In the rows, zero is written as 128.
Each path below is one point turned by a fixed rotation once a step. After each direction that follows a path, write how fast that rotation turns it, in degrees a step (0 if it stays still).
Each turn is a multiple of 5 degrees from 10 to 175, or 0.
Each row of a path follows its step; steps can be skipped.
Rotation 1:
step 4: [131 137 128 122 131 128 130 125 133 132 133 122 118 121 130 126 130 122
 127 129 131 131 140 134 129 136 126 118 113 136 126 131 127 127 122 124
 129 135 114 127 131 130 135 120 114 131 125 130 138 125]
step 9: [138 144 121 129 137 129 135 133 124 130 128 132 122 129 128 131 132 126
 130 126 134 137 136 123 137 131 121 124 130 126 127 129 125 129 123 124
 120 137 119 125 132 142 135 117 128 128 137 123 135 129]
step 10: [134 142 131 123 128 126 138 128 130 132 117 128 127 132 123 132 131 131
 129 133 122 127 136 121 132 136 128 130 134 137 120 126 132 138 122 127
 117 135 119 133 137 130 140 132 122 120 129 121 133 132]
step 13: [137 135 127 128 130 133 134 118 137 126 127 124 133 127 139 136 125 137
 123 134 136 132 130 138 132 130 111 120 123 129 138 130 125 128 123 128
 120 124 116 125 128 131 122 121 127 124 122 130 131 130]
step 14: [133 134 123 128 137 128 136 127 132 127 129 132 140 121 135 129 131 138
 131 132 134 137 145 136 128 143 124 125 133 134 130 126 123 129 124 125
 123 130 126 127 139 131 126 124 123 138 127 122 128 126]
step 29: [128 133 124 134 125 116 123 126 140 128 122 127 131 135 137 126 115 126
 126 132 138 130 135 126 122 130 124 131 123 140 132 129 124 129 118 137
 124 129 124 127 118 119 127 134 115 126 128 126 127 128]
step 32: [123 136 124 123 130 129 143 128 127 134 133 129 130 136 140 129 125 128
 123 141 120 124 131 125 124 132 129 119 123 128 128 132 134 130 125 134
 136 117 128 126 135 127 138 127 122 125 126 117 129 115]
step 35: [132 144 119 126 126 119 131 123 134 127 129 131 116 129 128 130 125 126
 122 127 121 129 130 137 128 129 124 135 123 136 125 133 127 114 121 127
 121 126 124 130 133 126 121 119 118 126 143 131 133 127]
step 36: [128 137 128 125 139 131 137 128 137 130 136 131 126 126 132 122 130 117
 133 130 128 128 124 132 128 132 133 131 125 134 126 128 134 128 123 130
 126 132 120 126 136 131 134 122 107 129 143 126 138 127]
step 39: [137 130 130 129 115 120 128 125 140 132 137 127 123 129 132 127 132 135
 123 134 137 134 140 126 134 132 131 124 119 126 124 127 129 119 123 138
 123 126 119 138 123 126 127 119 120 128 126 128 120 125]
Directions:
[128 130 126 127 129 126 127 128 126 130 127 132 131 129 128 130 128 128
 126 129 126 128 129 130 124 127 128 126 129 127 128 132 127 125 127 124
 129 127 128 124 129 125 126 128 131 131 131 126 126 128]
135
[127 127 129 124 128 126 126 124 127 127 130 127 129 127 129 130 129 130
 127 132 131 126 130 125 127 129 127 126 127 128 126 127 128 130 129 125
 128 128 126 126 124 127 129 128 126 128 124 129 126 128]
40
[126 125 130 126 130 127 129 128 131 128 128 127 125 129 126 128 128 125
 127 130 126 130 130 131 130 126 128 128 128 127 129 128 122 125 131 128
 126 127 125 125 127 130 129 127 128 126 129 130 125 128]
80
[130 126 127 128 128 131 128 129 131 131 129 126 128 125 128 130 130 129
 127 129 128 128 128 124 128 131 130 126 129 128 129 129 128 126 126 125
 124 129 125 130 128 127 129 128 132 127 130 129 131 129]
10
[127 127 126 125 125 129 127 124 128 130 133 131 128 129 125 125 126 129
 127 125 128 127 129 127 131 125 128 127 126 127 128 130 127 128 126 129
 125 128 128 128 129 128 124 128 127 128 126 129 131 129]
80
[129 128 130 128 128 129 127 125 131 128 127 128 129 126 128 125 128 126
 130 129 127 128 127 133 125 128 125 129 126 132 129 129 130 129 129 127
 129 131 125 127 128 127 126 131 128 129 130 132 130 131]
45
Rotation 2:
step 6: [114 128 121 116 117 126 129 123 125 133 143 122 136 129 126 136 125 135
 129 135 113 124 132 125 139 129 130 140 132 126 136 137 122 130 131 130
 122 124 134 126 136 122 141 123 132 126 134 132 143 129]
step 9: [116 123 117 119 125 140 131 132 132 126 143 132 114 128 130 123 123 119
 120 137 127 125 130 136 126 140 128 139 133 128 137 138 136 145 120 130
 128 127 128 130 128 139 137 124 123 121 125 129 130 128]
step 14: [126 126 121 121 125 126 131 116 133 118 139 129 128 141 139 129 136 133
 125 118 126 113 127 131 135 137 129 131 124 123 121 136 125 133 130 127
 122 117 126 116 126 122 132 132 137 121 145 127 139 126]
step 17: [119 133 119 115 111 130 134 137 118 131 143 137 131 129 128 137 126 134
 128 131 123 120 135 127 133 131 140 122 124 128 139 131 123 144 125 126
 124 128 129 130 131 126 141 123 130 123 137 129 132 136]
step 19: [128 126 116 134 118 133 124 126 137 123 137 128 121 119 125 129 124 133
 132 132 109 130 135 129 129 140 122 129 137 129 137 131 125 121 126 126
 130 128 122 137 122 130 120 118 131 111 146 136 128 126]
step 27: [123 117 117 127 128 128 134 115 123 124 147 133 121 122 126 134 120 140
 133 126 128 139 129 124 136 138 128 137 129 125 135 121 129 132 122 132
 119 128 128 128 134 139 130 126 130 120 136 132 140 115]
step 30: [132 125 117 128 115 131 121 130 133 116 131 132 116 125 129 129 136 129
 127 126 128 122 132 141 139 142 125 134 131 131 135 136 125 128 128 123
 126 128 128 133 134 137 124 121 131 106 141 121 132 133]
step 35: [126 117 120 114 125 133 134 119 129 126 135 124 130 128 129 122 119 138
 127 121 113 134 141 133 135 130 131 123 128 132 136 127 119 130 136 122
 130 122 117 123 129 118 136 124 136 128 141 137 133 119]
step 38: [116 124 118 120 120 121 122 120 124 127 139 130 125 121 124 136 120 123
 128 135 118 135 129 130 128 140 127 140 123 132 137 135 122 129 113 124
 118 126 127 130 140 136 135 125 130 116 134 138 132 122]
step 39: [125 126 117 127 126 144 138 130 130 129 145 128 127 131 130 139 125 134
 134 122 130 134 135 132 126 134 132 118 116 134 144 128 127 134 140 122
 129 125 121 122 138 125 128 129 138 118 134 123 137 127]
Directions:
[127 126 128 122 129 129 129 131 129 127 127 128 131 128 129 130 126 129
 126 129 127 129 129 125 129 126 129 127 127 129 127 128 125 131 125 129
 127 126 128 123 130 127 125 127 129 127 125 125 128 126]
100
[127 127 124 125 130 131 131 124 127 128 129 129 128 126 129 129 129 124
 126 127 130 129 130 125 128 130 129 124 131 130 129 126 129 128 130 129
 129 128 132 130 128 126 129 127 127 129 126 130 126 129]
95
[130 129 128 128 127 129 129 129 129 130 129 126 133 124 125 127 129 130
 128 126 126 125 128 132 132 127 129 127 127 130 130 127 126 128 131 130
 126 128 128 131 130 128 127 126 130 131 128 126 126 128]
65
[129 126 127 129 125 126 130 125 127 127 126 128 130 129 131 126 124 130
 126 129 127 127 128 131 130 130 130 129 130 128 127 127 126 126 126 132
 130 130 131 127 128 128 127 129 128 125 128 131 128 128]
135
[128 129 129 129 129 128 129 130 128 130 128 127 127 128 129 131 130 128
 126 126 127 128 131 128 129 126 130 128 128 126 129 125 127 127 131 128
 131 126 128 128 124 126 127 129 130 120 131 126 127 129]
160
[127 128 129 128 129 129 130 132 125 125 129 125 129 127 132 131 128 129
 129 133 127 130 126 129 127 128 128 127 127 130 131 128 130 126 127 130
 127 126 128 132 129 130 127 130 127 128 131 127 130 130]
35
[129 128 126 130 129 130 128 133 126 126 129 128 128 127 126 129 125 127
 129 126 126 126 129 126 130 129 129 127 131 125 130 125 129 130 124 130
 126 130 125 129 126 128 128 131 129 129 127 132 127 127]
175
